In the data rows, the value 500 means zero.
Every row has a hidden score from 0 to 30. What is each row's score? 15 is about the middle. The score is a weighted sum of the row's numbers plus the product of two more (or one squared), each taken from its middle value.
c(446, 682, 605, 462, 665, 488, 594, 669, 539, 507, 338, 561, 343, 445, 261, 582) ~ 19
c(680, 412, 623, 363, 446, 449, 369, 256, 631, 361, 675, 573, 729, 588, 369, 612) ~ 21
c(730, 451, 462, 392, 610, 366, 405, 416, 584, 435, 665, 538, 384, 537, 556, 481) ~ 17
c(536, 446, 341, 442, 605, 495, 509, 320, 562, 501, 622, 544, 429, 567, 486, 674) ~ 11
c(404, 472, 420, 513, 464, 542, 500, 533, 467, 551, 448, 453, 523, 494, 445, 668) ~ 9
c(639, 394, 585, 375, 542, 434, 508, 541, 512, 551, 446, 643, 507, 545, 487, 583) ~ 12
c(566, 550, 556, 543, 412, 560, 417, 524, 402, 470, 453, 633, 589, 480, 685, 427) ~ 16
c(447, 412, 603, 484, 494, 598, 467, 464, 454, 533, 468, 634, 657, 520, 444, 413) ~ 15
c(420, 552, 403, 522, 483, 441, 533, 452, 562, 461, 541, 404, 463, 546, 459, 660) ~ 12
c(471, 566, 470, 454, 603, 458, 601, 523, 586, 535, 525, 418, 451, 468, 289, 474) ~ 18
c(454, 405, 602, 530, 432, 587, 575, 555, 576, 502, 576, 476, 501, 582, 444, 624) ~ 16
c(642, 417, 615, 496, 368, 562, 516, 473, 554, 508, 611, 559, 486, 580, 595, 568) ~ 13
c(351, 575, 964, 445, 339, 364, 658, 721, 644, 378, 211, 579, 437, 443, 437, 413) ~ 13
c(473, 523, 472, 413, 549, 446, 580, 458, 451, 485, 410, 535, 436, 428, 435, 533) ~ 12
c(520, 440, 490, 511, 534, 566, 517, 519, 468, 585, 563, 442, 518, 532, 392, 581) ~ 15
c(304, 821, 525, 538, 416, 322, 629, 468, 660, 177, 407, 411, 358, 327, 548, 438) ~ 13
c(403, 423, 512, 471, 492, 612, 480, 499, 470, 525, 423, 623, 558, 532, 429, 512) ~ 14
c(541, 452, 628, 526, 556, 566, 482, 656, 449, 553, 445, 394, 465, 513, 423, 637) ~ 17
c(711, 448, 519, 425, 638, 594, 383, 501, 325, 636, 482, 616, 672, 476, 391, 471) ~ 21
c(557, 442, 560, 499, 392, 486, 441, 484, 554, 438, 498, 602, 594, 617, 651, 686) ~ 8
c(434, 481, 528, 479, 553, 496, 570, 619, 520, 586, 364, 420, 365, 460, 365, 727) ~ 11
c(689, 420, 702, 398, 514, 600, 490, 522, 490, 584, 528, 610, 490, 541, 351, 658) ~ 18
c(436, 531, 400, 591, 465, 538, 454, 323, 473, 457, 714, 439, 525, 451, 572, 344) ~ 14
c(572, 462, 571, 484, 473, 437, 579, 417, 579, 391, 570, 524, 457, 558, 571, 590) ~ 11
c(501, 365, 587, 501, 386, 600, 532, 656, 508, 642, 508, 519, 400, 581, 487, 461) ~ 14
c(318, 688, 447, 517, 457, 348, 542, 415, 568, 300, 447, 512, 367, 420, 600, 389) ~ 14
c(676, 518, 740, 600, 502, 647, 427, 832, 313, 641, 389, 311, 433, 456, 424, 581) ~ 25
c(383, 593, 352, 455, 547, 446, 414, 341, 495, 472, 501, 633, 661, 490, 489, 464) ~ 20
c(380, 502, 268, 564, 355, 520, 645, 512, 571, 569, 519, 126, 385, 374, 426, 661) ~ 22
c(501, 375, 536, 587, 478, 602, 503, 544, 388, 609, 531, 502, 636, 547, 528, 321) ~ 14
c(369, 544, 595, 551, 440, 486, 591, 655, 508, 484, 454, 415, 484, 552, 423, 483) ~ 15
c(641, 444, 620, 573, 515, 468, 517, 435, 571, 292, 683, 494, 444, 549, 671, 489) ~ 15
c(479, 686, 499, 574, 551, 477, 549, 419, 499, 300, 503, 452, 391, 371, 593, 333) ~ 17
c(371, 616, 509, 668, 410, 596, 453, 394, 344, 382, 558, 520, 586, 435, 646, 357) ~ 13
c(298, 571, 418, 501, 464, 338, 568, 489, 642, 427, 483, 609, 449, 594, 605, 419) ~ 15
c(332, 653, 449, 417, 497, 306, 638, 426, 686, 394, 415, 617, 432, 452, 504, 339) ~ 19
c(658, 565, 446, 367, 558, 381, 429, 441, 552, 475, 515, 603, 466, 439, 558, 470) ~ 19
c(362, 599, 494, 451, 614, 461, 473, 592, 557, 505, 407, 526, 644, 427, 354, 481) ~ 15
c(447, 490, 406, 524, 481, 398, 572, 393, 572, 483, 530, 410, 473, 540, 538, 342) ~ 15
c(399, 536, 396, 431, 494, 300, 601, 403, 646, 382, 341, 580, 406, 502, 581, 556) ~ 12
c(445, 488, 503, 555, 419, 515, 515, 482, 520, 393, 504, 555, 540, 570, 625, 688) ~ 6
c(607, 417, 480, 467, 389, 502, 510, 399, 588, 525, 632, 477, 488, 564, 595, 572) ~ 12
c(400, 463, 548, 574, 573, 617, 361, 629, 303, 663, 476, 392, 602, 581, 344, 642) ~ 15
c(481, 391, 527, 408, 529, 473, 489, 477, 514, 529, 449, 649, 536, 546, 475, 520) ~ 13
c(636, 662, 679, 516, 400, 394, 488, 478, 549, 270, 490, 485, 456, 321, 604, 426) ~ 16
c(728, 284, 474, 393, 584, 599, 295, 364, 471, 641, 713, 684, 584, 695, 506, 484) ~ 21
c(390, 726, 515, 434, 458, 407, 541, 395, 651, 306, 428, 598, 568, 374, 484, 483) ~ 15
c(593, 490, 379, 395, 353, 566, 426, 288, 533, 622, 632, 553, 537, 373, 562, 316) ~ 16
c(480, 440, 579, 534, 418, 351, 668, 611, 573, 383, 329, 426, 413, 558, 611, 690) ~ 6
c(405, 531, 580, 533, 373, 456, 551, 529, 595, 378, 523, 519, 502, 576, 562, 634) ~ 9
c(469, 501, 429, 505, 474, 432, 487, 460, 562, 409, 474, 532, 525, 540, 613, 530) ~ 11
c(405, 644, 552, 632, 302, 502, 528, 526, 498, 256, 550, 447, 512, 396, 647, 462) ~ 11
c(594, 469, 623, 646, 303, 620, 481, 489, 374, 345, 497, 597, 767, 523, 600, 413) ~ 15
c(423, 543, 354, 636, 548, 663, 443, 507, 208, 558, 366, 476, 687, 455, 517, 564) ~ 12
c(391, 738, 735, 524, 597, 475, 674, 721, 527, 446, 245, 473, 353, 375, 284, 568) ~ 17
c(654, 358, 590, 480, 474, 588, 549, 593, 474, 651, 539, 495, 417, 555, 454, 504) ~ 16
c(564, 468, 544, 453, 431, 525, 447, 534, 587, 538, 590, 615, 383, 558, 573, 451) ~ 16
c(595, 403, 444, 473, 565, 426, 533, 315, 574, 519, 621, 499, 496, 574, 522, 389) ~ 16
c(508, 533, 375, 509, 402, 377, 603, 624, 411, 559, 249, 413, 315, 357, 670, 474) ~ 8
c(470, 301, 308, 274, 639, 386, 458, 306, 519, 630, 554, 629, 441, 619, 399, 565) ~ 16
c(520, 594, 475, 572, 501, 386, 505, 435, 557, 234, 559, 409, 383, 486, 686, 637) ~ 10
c(628, 292, 572, 445, 495, 630, 483, 535, 493, 678, 584, 581, 506, 621, 418, 520) ~ 16
c(504, 491, 467, 585, 547, 600, 348, 404, 411, 527, 658, 540, 744, 595, 492, 552) ~ 14
c(552, 406, 305, 414, 546, 412, 468, 307, 578, 532, 643, 469, 460, 564, 508, 545) ~ 12
c(314, 630, 531, 493, 479, 397, 701, 597, 528, 458, 281, 540, 437, 429, 438, 350) ~ 15
c(700, 344, 485, 470, 559, 505, 373, 503, 468, 582, 563, 690, 615, 640, 616, 424) ~ 20
c(503, 386, 462, 357, 528, 344, 526, 484, 668, 520, 603, 583, 512, 614, 378, 546) ~ 12
c(346, 485, 463, 467, 437, 355, 453, 489, 628, 437, 520, 579, 537, 631, 555, 605) ~ 9
c(522, 567, 403, 439, 577, 314, 598, 399, 654, 397, 469, 564, 444, 480, 594, 322) ~ 19
c(491, 454, 353, 446, 587, 420, 415, 334, 562, 514, 637, 611, 640, 585, 518, 494) ~ 15
c(466, 575, 608, 773, 298, 770, 385, 507, 268, 366, 547, 541, 987, 504, 612, 412) ~ 15
c(413, 688, 517, 518, 611, 425, 570, 678, 449, 520, 227, 333, 375, 382, 348, 533) ~ 17
c(636, 719, 376, 421, 649, 315, 460, 444, 403, 432, 413, 572, 488, 384, 562, 680) ~ 18
c(546, 254, 530, 431, 615, 561, 452, 406, 498, 715, 706, 616, 580, 660, 327, 493) ~ 15
c(406, 707, 446, 565, 539, 456, 459, 404, 482, 305, 522, 508, 508, 414, 568, 415) ~ 16
c(519, 618, 560, 521, 378, 468, 653, 616, 357, 522, 249, 466, 354, 281, 593, 439) ~ 9
c(430, 613, 399, 547, 475, 494, 482, 358, 499, 355, 560, 490, 443, 400, 593, 510) ~ 11
c(448, 616, 710, 641, 325, 514, 671, 642, 517, 309, 467, 365, 409, 548, 598, 405) ~ 21
c(430, 738, 663, 571, 550, 523, 456, 782, 398, 395, 171, 347, 521, 381, 393, 542) ~ 20
c(362, 761, 458, 563, 444, 519, 510, 499, 505, 358, 447, 441, 585, 394, 488, 374) ~ 17
c(471, 541, 600, 597, 361, 516, 447, 557, 534, 308, 521, 479, 619, 577, 627, 827) ~ 9
c(542, 290, 473, 474, 384, 585, 433, 434, 540, 619, 601, 665, 552, 648, 615, 413) ~ 14
c(334, 626, 367, 447, 648, 425, 409, 416, 616, 422, 463, 622, 590, 523, 535, 468) ~ 23
c(411, 322, 419, 343, 495, 377, 479, 271, 652, 533, 659, 720, 517, 661, 520, 536) ~ 12
c(337, 614, 384, 471, 543, 468, 533, 502, 497, 522, 384, 482, 546, 412, 363, 456) ~ 15
c(363, 619, 628, 454, 539, 436, 578, 649, 545, 494, 248, 472, 393, 413, 329, 636) ~ 13
c(405, 498, 448, 520, 415, 416, 595, 455, 593, 424, 481, 532, 458, 537, 601, 628) ~ 5
c(598, 489, 431, 473, 483, 479, 421, 496, 525, 516, 502, 584, 422, 527, 647, 514) ~ 15
c(567, 392, 680, 656, 318, 611, 593, 488, 483, 338, 712, 439, 334, 570, 763, 449) ~ 19
c(708, 419, 683, 503, 598, 663, 405, 679, 348, 661, 438, 469, 553, 507, 376, 566) ~ 20
c(616, 430, 595, 468, 364, 454, 550, 509, 594, 515, 558, 481, 309, 580, 574, 652) ~ 13
c(557, 315, 431, 405, 608, 431, 541, 370, 586, 619, 590, 518, 512, 551, 414, 370) ~ 15
c(501, 584, 300, 481, 598, 420, 468, 388, 587, 497, 619, 409, 534, 497, 437, 477) ~ 16
c(446, 546, 574, 532, 543, 500, 527, 740, 414, 548, 324, 381, 310, 430, 465, 489) ~ 14
c(420, 482, 356, 429, 506, 330, 548, 385, 650, 492, 562, 495, 421, 573, 503, 539) ~ 11
c(654, 463, 636, 491, 532, 615, 441, 704, 420, 665, 431, 415, 428, 459, 403, 546) ~ 19
c(449, 664, 368, 493, 562, 322, 467, 433, 558, 258, 521, 445, 317, 421, 642, 497) ~ 12
c(358, 523, 583, 497, 424, 483, 594, 599, 459, 426, 304, 650, 416, 442, 595, 444) ~ 11
c(474, 401, 429, 475, 496, 442, 511, 362, 575, 523, 636, 563, 535, 606, 538, 512) ~ 10
c(451, 451, 414, 501, 448, 456, 527, 422, 579, 491, 598, 500, 478, 568, 561, 570) ~ 9
c(455, 404, 531, 566, 515, 550, 391, 662, 385, 769, 531, 308, 529, 550, 336, 508) ~ 18
c(675, 464, 560, 501, 434, 527, 455, 463, 497, 479, 561, 573, 565, 542, 643, 554) ~ 12
c(526, 363, 438, 378, 640, 440, 496, 417, 586, 594, 597, 581, 525, 584, 355, 617) ~ 12
c(658, 462, 501, 536, 601, 605, 419, 719, 376, 695, 389, 364, 387, 467, 445, 561) ~ 18
c(428, 590, 558, 567, 444, 444, 607, 414, 511, 348, 558, 435, 294, 485, 541, 549) ~ 15
c(584, 406, 427, 557, 515, 590, 441, 607, 367, 648, 450, 505, 632, 504, 543, 394) ~ 14
c(514, 596, 475, 608, 468, 505, 471, 433, 448, 321, 560, 435, 447, 434, 690, 348) ~ 15
c(534, 353, 474, 639, 289, 604, 523, 654, 438, 641, 578, 169, 486, 607, 573, 600) ~ 25
c(574, 326, 448, 308, 648, 375, 502, 525, 704, 678, 604, 330, 265, 542, 251, 641) ~ 20
c(446, 551, 560, 578, 474, 585, 437, 458, 431, 409, 507, 640, 696, 551, 575, 533) ~ 13
c(516, 439, 642, 733, 607, 719, 360, 724, 219, 665, 472, 382, 729, 596, 424, 597) ~ 18
c(650, 284, 596, 424, 515, 571, 449, 527, 439, 641, 508, 693, 562, 613, 512, 501) ~ 14
c(434, 564, 406, 537, 538, 530, 436, 373, 416, 478, 523, 570, 646, 524, 507, 565) ~ 14
c(680, 610, 685, 659, 521, 731, 433, 771, 252, 599, 371, 270, 588, 372, 411, 595) ~ 26
c(266, 875, 491, 609, 398, 312, 623, 585, 587, 194, 324, 354, 362, 317, 588, 342) ~ 14
c(529, 449, 670, 447, 441, 596, 453, 591, 474, 556, 403, 521, 486, 404, 461, 558) ~ 13
c(422, 549, 485, 461, 549, 470, 462, 456, 365, 409, 388, 640, 724, 480, 547, 542) ~ 14
c(447, 403, 476, 516, 423, 465, 507, 412, 563, 528, 637, 534, 540, 613, 559, 474) ~ 10
c(528, 583, 643, 464, 438, 383, 723, 494, 680, 380, 513, 564, 366, 466, 548, 242) ~ 16
c(725, 379, 388, 355, 546, 451, 508, 353, 544, 650, 618, 525, 376, 525, 447, 458) ~ 17
c(519, 599, 451, 573, 477, 415, 552, 427, 550, 283, 590, 360, 305, 438, 664, 513) ~ 13
c(441, 520, 405, 437, 547, 378, 490, 376, 596, 474, 551, 578, 522, 559, 483, 540) ~ 14
